In the data rows, zero lies at 4.5, halfway between 4 and 5.
Here are some numbered points:
[9. 6. 7. 4. 9. 6. 5. 5. 4. 3. 4. 5. 3. 5. 2. 0. 4. 3. 5. 5. 6. 5. 7. 5.] 0
[7. 2. 7. 5. 3. 3. 2. 4. 6. 6. 4. 6. 3. 6. 7. 2. 3. 3. 6. 3. 7. 7. 7. 4.] 1
[5. 4. 2. 5. 3. 8. 6. 6. 4. 1. 4. 4. 7. 6. 3. 9. 8. 1. 1. 4. 4. 5. 3. 3.] 2
[6. 2. 3. 4. 6. 5. 6. 5. 4. 3. 5. 4. 3. 4. 5. 4. 6. 7. 6. 5. 3. 6. 3. 5.] 3
[5. 4. 6. 4. 1. 4. 4. 5. 6. 5. 5. 3. 4. 6. 3. 5. 7. 6. 6. 5. 7. 0. 3. 5.] 4
[2. 6. 5. 3. 6. 4. 4. 4. 3. 8. 3. 3. 5. 4. 5. 9. 7. 1. 3. 2. 6. 5. 4. 2.] 5
[5. 8. 5. 3. 0. 3. 4. 6. 5. 5. 5. 8. 7. 6. 1. 6. 4. 5. 7. 3. 7. 2. 8. 4.] 6
[6. 4. 6. 4. 5. 4. 5. 4. 7. 5. 3. 5. 2. 6. 3. 2. 1. 3. 0. 6. 3. 3. 6. 6.] 7
[3. 2. 5. 4. 5. 4. 3. 8. 6. 5. 3. 3. 3. 4. 7. 4. 4. 7. 6. 4. 4. 6. 5. 5.] 8
[7. 5. 1. 2. 4. 4. 2. 9. 6. 4. 4. 9. 4. 5. 5. 3. 3. 5. 4. 5. 7. 5. 6. 3.] 9
[1. 4. 9. 5. 5. 5. 4. 4. 4. 4. 6. 0. 5. 4. 6. 5. 7. 7. 6. 5. 3. 5. 4. 5.] 10
New points follow, each followed by the numbers of its three nearest points above, nearest first.
[5. 1. 4. 5. 5. 4. 6. 2. 4. 4. 4. 3. 4. 4. 4. 5. 5. 0. 4. 3. 3. 5. 4. 5.] ~ 3 5 7
[6. 2. 4. 5. 1. 0. 4. 4. 5. 4. 2. 6. 4. 5. 5. 3. 2. 6. 6. 7. 6. 5. 5. 5.] ~ 1 8 3
[1. 4. 4. 4. 3. 6. 4. 6. 6. 4. 6. 4. 7. 3. 6. 5. 3. 5. 3. 3. 3. 6. 5. 6.] ~ 8 10 3
[6. 5. 7. 6. 5. 1. 3. 4. 2. 6. 5. 5. 4. 5. 4. 3. 7. 4. 8. 2. 5. 4. 6. 6.] ~ 1 4 3
[2. 2. 4. 3. 3. 2. 3. 3. 5. 6. 6. 4. 6. 2. 4. 6. 6. 1. 2. 3. 4. 3. 4. 4.] ~ 5 4 8
[3. 5. 5. 3. 5. 3. 4. 4. 3. 8. 4. 3. 4. 3. 5. 9. 7. 2. 3. 3. 6. 5. 3. 3.] ~ 5 10 4
[5. 5. 3. 2. 4. 1. 3. 3. 4. 7. 2. 5. 4. 4. 4. 5. 4. 1. 3. 3. 5. 3. 6. 5.] ~ 5 7 1
[5. 5. 0. 4. 5. 4. 6. 6. 4. 5. 4. 6. 6. 5. 1. 6. 6. 5. 6. 5. 2. 2. 5. 4.] ~ 3 6 4
[6. 2. 5. 6. 4. 4. 5. 3. 5. 2. 3. 3. 4. 5. 7. 2. 5. 6. 7. 5. 6. 5. 4. 6.] ~ 3 8 1
[1. 5. 8. 7. 2. 4. 5. 3. 5. 8. 5. 4. 4. 6. 7. 6. 4. 6. 6. 5. 4. 3. 5. 4.] ~ 10 4 8
[4. 1. 3. 5. 6. 6. 6. 7. 4. 4. 6. 3. 4. 3. 6. 3. 6. 7. 6. 4. 3. 7. 3. 5.] ~ 3 8 10
[5. 6. 5. 4. 6. 5. 6. 6. 2. 8. 7. 5. 3. 5. 4. 7. 3. 9. 4. 4. 3. 5. 4. 4.] ~ 3 8 10
[5. 5. 5. 4. 6. 6. 5. 4. 6. 5. 3. 5. 2. 5. 3. 2. 1. 3. 1. 5. 3. 3. 6. 6.] ~ 7 0 3
[5. 1. 2. 5. 6. 6. 6. 7. 4. 3. 5. 4. 3. 3. 6. 4. 5. 7. 6. 4. 3. 6. 3. 5.] ~ 3 8 10
[6. 8. 5. 3. 1. 3. 4. 6. 5. 6. 5. 8. 8. 6. 1. 5. 4. 6. 8. 4. 6. 2. 8. 5.] ~ 6 4 9
